(in the rows, 128 means zero)
One turn moves each row of this set onto another row. After a few examples, where does it send each row asked below?
J523: [114 152 128 139 169 130 142 144 140 104 117 149 130]
J495: [127 151 130  94 105 140 107 147 127 136 124 151 129]
J97: [ 99 127 144 144 120 163 167 131 136 146 126 146 139]
J890: [132 157 116 147 119 142 127 115 151  83 106 132 120]
J388: [ 96 159 132 145 124 127 163 137  96 123 135 113 145]
J632: [ 91 138 107 113 138 160 124 149 118 122 156 132 153]
J121: [117 140 134 123 113 154 102 107 143 148 122 153 142]
J214: [ 91 130  85 121 103 144 121 122  98 132 133 140 142]
J187: [124 143 102 114  92 148 170 155 136 142 121 138 129]
J56: [110 171 102 147 114 139 155 115 131 124 145 101 151]
J443: [137 114 131 119 121 144 120 146 135 143 112 135 152]
J198: [111 180 108 130 113 162 168 120  96 125 125 125 141]
J574: [125 154 110 149 120 136 128 110 150  80 103 125 129]
J293: [123 155  92 129 131 127 143 123 117 113  90 165 114]
J635: [108 152 129 132 166 132 143 146 133  93 115 144 133]
J90: [105 128 113 130 100 171 115 129 116 102 138 113 148]
J779: [116 161  86 124 134 131 145 118 115 109  93 164 121]
J365: [ 96 157 135 134  82 138 142 126 150 129 145 137 118]

J890 goes to J523
J97 goes to J187
J198 goes to J56
Now find these:
J443 goes to J495
J632 goes to J214
J779 goes to J574

One turn moves each row of this set onto another row. After a few examples, where does it send each row asked below?
J73: [132 139 141 117 155 163 110 142 133 127 132 169 166]
J248: [107  96 138 120 142  95 137 123 169 100  98 161 128]
J666: [130 142 146 111 156 163 114 141 131 127 128 170 164]
J345: [128 112 137 110 152 101 152 129 152  87  95 161 109]
J595: [130  88 124 129 140 101 126 143 176 100 102 158 129]
J685: [114 145 128  93 141 153 109 130 124 136 128 166 153]
J102: [122 104 146 111 148 103 138 130 168  96  85 165 119]
J716: [117 153 111 104 162 134 125 124 140 154 132 173 155]
J897: [142 106 115 136 145 102 134 137 167  87 113 152 116]
J887: [129  96 118 138 147  98 133 138 168  88 119 154 123]
J878: [119 151 109 107 161 133 124 127 140 155 136 173 155]
J194: [119  92 129 124 133  96 134 127 173 106  94 159 129]
J700: [113 162 128  96 143 153 107 140 143 132 131 176 146]
J777: [138 101 113 132 146 100 139 143 159  88 115 151 115]
J907: [120  90 138 118 138 100 131 134 173 103  89 165 128]
J535: [146 112 128 126 158 106 133 141 167  80 103 156 112]
J618: [135 115 141 113 157 105 139 133 166  84  92 162 110]
J774: [112 153 122 103 138 151 102 143 146 135 136 175 154]
J446: [134 111 124 133 156  99 138 134 162  78 117 154 113]
J889: [139 113 124 121 154 103 148 137 155  81 108 154 106]
J559: [111 156 126 100 139 151 106 140 144 136 131 176 151]
J854: [133 141 143 114 155 163 113 141 131 126 132 170 165]
J416: [141  99 119 133 148 104 126 147 172  89 109 154 120]
J359: [130  93 118 135 135  97 131 135 172 100 109 153 128]
J719: [128 136 144 112 153 161 113 141 133 131 128 171 169]
J923: [121 151 127  92 146 154 112 130 121 131 131 165 148]
J780: [127  88 115 131 135  97 136 143 164 101 110 154 127]
J423: [121 161 119 104 145 154 104 145 144 128 140 174 147]
J178: [123 151 106 108 161 133 123 130 140 153 138 170 154]
J71: [113  87 128 118 132  98 140 134 163 106  98 160 129]
J35: [129 147 114 103 145 154 106 138 124 130 142 160 150]
J882: [125 155 108 108 165 134 124 129 139 148 138 171 151]
J915: [122 139 114 103 139 152 103 138 126 135 139 162 155]
J805: [142 119 127 125 153 103 141 127 164  81 104 155 106]
J875: [129 119 140 114 150 101 147 121 162  88  92 161 110]
J886: [118 104 141 113 138  98 144 119 167 100  88 163 121]
J487: [120 163 125  99 147 153 105 141 142 128 135 174 144]
J418: [117 155 117 106 140 152 101 146 145 133 139 173 150]
J368: [128 138 146 111 155 163 113 140 132 130 126 171 167]
J665: [130 136 141 115 152 162 110 142 132 129 131 170 168]
J309: [114 100 138 109 140  96 148 127 157  99  90 162 120]
J993: [125 157 111 105 165 136 126 128 137 148 135 171 150]
J584: [116 138 121  97 137 151 104 134 127 139 134 164 159]
J190: [127 117 137 121 158 101 145 125 159  79 106 159 110]
J169: [113 109 143 115 150  98 143 120 162  90  97 164 117]
J681: [128 151 120  97 149 153 110 133 122 127 137 162 146]
J583: [114  90 124 133 139  95 131 133 171 100 110 158 131]
J294: [120 157 113 103 164 134 127 125 138 151 133 174 151]

J294 goes to J716
J700 goes to J559
Now find these:
J416 goes to J535
J446 goes to J190
J915 goes to J35
J805 goes to J875
J666 goes to J368
J309 goes to J71

